In the data rows, 128 means zero.
Here are some points:
[134, 153, 102, 180, 164, 167, 164, 125, 106, 66, 163, 118, 150, 139, 140, 74]
[112, 95, 145, 121, 93, 151, 115, 144, 141, 165, 120, 98, 96, 144, 103, 144]
[117, 97, 107, 143, 100, 67, 104, 143, 117, 203, 103, 207, 193, 89, 144, 46]
[133, 134, 111, 87, 121, 183, 106, 115, 139, 110, 78, 125, 147, 150, 153, 180]
[145, 157, 142, 147, 168, 151, 158, 115, 119, 101, 164, 176, 118, 119, 149, 111]
[159, 169, 100, 134, 103, 140, 122, 115, 145, 175, 100, 122, 137, 171, 116, 142]
[113, 101, 152, 114, 114, 192, 115, 198, 126, 170, 133, 63, 133, 147, 130, 170]
[185, 208, 79, 156, 71, 166, 104, 86, 126, 124, 64, 169, 161, 108, 186, 151]
[156, 154, 132, 93, 108, 95, 139, 118, 139, 124, 132, 176, 140, 112, 105, 70]
[148, 152, 189, 135, 133, 138, 144, 88, 156, 116, 107, 126, 158, 141, 113, 118]
[121, 83, 81, 124, 133, 111, 114, 81, 155, 122, 94, 138, 33, 153, 156, 149]
[154, 161, 133, 157, 170, 117, 158, 113, 119, 83, 163, 171, 146, 111, 160, 86]
[123, 88, 190, 129, 106, 142, 135, 162, 108, 156, 115, 135, 116, 135, 136, 120]
[142, 169, 100, 94, 194, 214, 112, 94, 81, 113, 160, 82, 169, 162, 123, 116]
[97, 106, 156, 104, 98, 157, 125, 171, 145, 155, 80, 66, 90, 147, 139, 145]
[102, 89, 169, 127, 87, 79, 130, 108, 165, 151, 126, 111, 130, 144, 128, 120]
[117, 168, 133, 91, 82, 49, 85, 81, 160, 118, 126, 97, 173, 128, 131, 115]
[83, 109, 199, 153, 134, 92, 176, 108, 148, 137, 131, 141, 128, 92, 138, 165]
[80, 78, 176, 84, 76, 168, 118, 206, 123, 198, 156, 33, 119, 197, 146, 163]
[114, 134, 151, 152, 106, 98, 173, 84, 161, 119, 154, 129, 141, 77, 126, 100]
[112, 98, 143, 119, 129, 125, 114, 122, 162, 127, 124, 119, 100, 113, 151, 142]
[127, 121, 141, 112, 114, 100, 132, 125, 135, 127, 113, 115, 141, 139, 120, 141]
[128, 190, 132, 159, 140, 136, 137, 102, 132, 144, 135, 119, 143, 131, 105, 113]
[132, 85, 124, 106, 141, 96, 119, 103, 125, 87, 107, 99, 92, 129, 120, 163]
[197, 148, 115, 159, 117, 130, 126, 148, 107, 168, 136, 143, 139, 164, 126, 123]
[139, 127, 129, 103, 126, 148, 122, 122, 116, 118, 143, 120, 142, 132, 123, 121]
[121, 116, 166, 100, 134, 124, 141, 81, 109, 143, 80, 117, 128, 145, 105, 166]
11 more points follow, each with its number after it:
[139, 127, 55, 135, 248, 141, 183, 101, 147, 162, 74, 138, 188, 118, 108, 130] 0
[123, 127, 135, 157, 117, 98, 137, 134, 114, 134, 135, 146, 100, 77, 107, 125] 1
[98, 67, 142, 90, 55, 126, 113, 214, 121, 213, 143, 81, 128, 197, 143, 129] 2
[133, 116, 146, 121, 118, 90, 102, 114, 150, 130, 136, 109, 135, 144, 109, 114] 3
[130, 99, 146, 106, 131, 90, 121, 126, 115, 121, 128, 117, 138, 119, 126, 128] 4
[97, 83, 83, 115, 163, 83, 118, 142, 151, 172, 127, 165, 47, 193, 123, 113] 5
[172, 109, 167, 132, 109, 111, 102, 100, 113, 157, 117, 139, 106, 148, 109, 136] 6
[116, 120, 133, 100, 43, 119, 70, 91, 131, 101, 189, 89, 105, 156, 100, 67] 7
[149, 168, 132, 141, 64, 157, 123, 185, 133, 198, 86, 120, 169, 156, 165, 212] 8
[123, 145, 135, 123, 104, 141, 130, 124, 139, 141, 125, 126, 125, 94, 126, 113] 9
[142, 108, 110, 87, 103, 176, 113, 90, 151, 122, 66, 102, 156, 117, 125, 192] 10
Which two of these numbered points are nearest to each point below by angle, seen from the average point of the first points? Their numbers follow each, nearest first.
[146, 149, 101, 188, 168, 94, 171, 125, 100, 27, 177, 185, 91, 104, 146, 100] > 1 4
[151, 118, 71, 127, 177, 124, 108, 106, 154, 142, 144, 150, 147, 121, 112, 136] > 0 5
[141, 132, 142, 140, 120, 132, 120, 143, 128, 105, 142, 134, 117, 127, 125, 143] > 1 6
[132, 150, 127, 140, 163, 120, 169, 68, 128, 77, 125, 139, 158, 118, 119, 76] > 0 1
[124, 127, 148, 129, 116, 116, 131, 126, 110, 139, 84, 144, 121, 143, 125, 133] > 6 5
[138, 237, 130, 204, 198, 164, 180, 115, 115, 69, 180, 193, 164, 91, 176, 65] > 0 9
Here are 11 other points, each followed by its number:
[152, 154, 98, 100, 137, 181, 93, 134, 85, 95, 163, 193, 132, 84, 114, 144] 0
[165, 146, 135, 161, 157, 130, 120, 118, 67, 85, 102, 71, 137, 179, 112, 99] 1
[144, 213, 107, 170, 158, 134, 177, 92, 102, 73, 103, 115, 159, 123, 138, 127] 2
[164, 191, 99, 147, 49, 170, 106, 84, 125, 97, 54, 143, 136, 89, 192, 176] 3
[128, 116, 152, 121, 113, 113, 117, 116, 117, 127, 107, 108, 109, 143, 119, 130] 4
[130, 139, 117, 118, 137, 149, 116, 130, 130, 147, 129, 108, 120, 109, 104, 143] 5
[141, 171, 47, 130, 202, 86, 0, 77, 83, 0, 218, 189, 175, 0, 196, 86] 6
[122, 104, 98, 92, 109, 134, 135, 132, 133, 172, 119, 87, 116, 146, 114, 159] 7
[105, 108, 130, 168, 154, 134, 112, 151, 153, 119, 131, 123, 93, 103, 155, 143] 8
[128, 124, 123, 118, 151, 136, 133, 124, 140, 133, 118, 133, 112, 137, 105, 137] 9
[149, 104, 130, 94, 138, 148, 141, 156, 135, 160, 135, 108, 126, 162, 118, 141] 10
The same question for these:
[93, 126, 112, 69, 113, 120, 118, 123, 124, 143, 140, 115, 104, 165, 120, 125] > 7 10
[136, 86, 143, 137, 138, 70, 110, 100, 153, 111, 89, 73, 164, 172, 61, 118] > 4 1
[148, 178, 131, 165, 146, 137, 127, 103, 79, 69, 128, 128, 154, 124, 98, 124] > 2 1
[148, 100, 115, 105, 127, 120, 126, 107, 114, 167, 93, 101, 132, 147, 119, 127] > 7 10
[103, 196, 106, 127, 132, 189, 157, 214, 184, 156, 161, 99, 107, 141, 141, 195] > 5 10
[82, 103, 124, 143, 109, 71, 109, 141, 109, 151, 123, 192, 151, 88, 131, 73] > 6 8
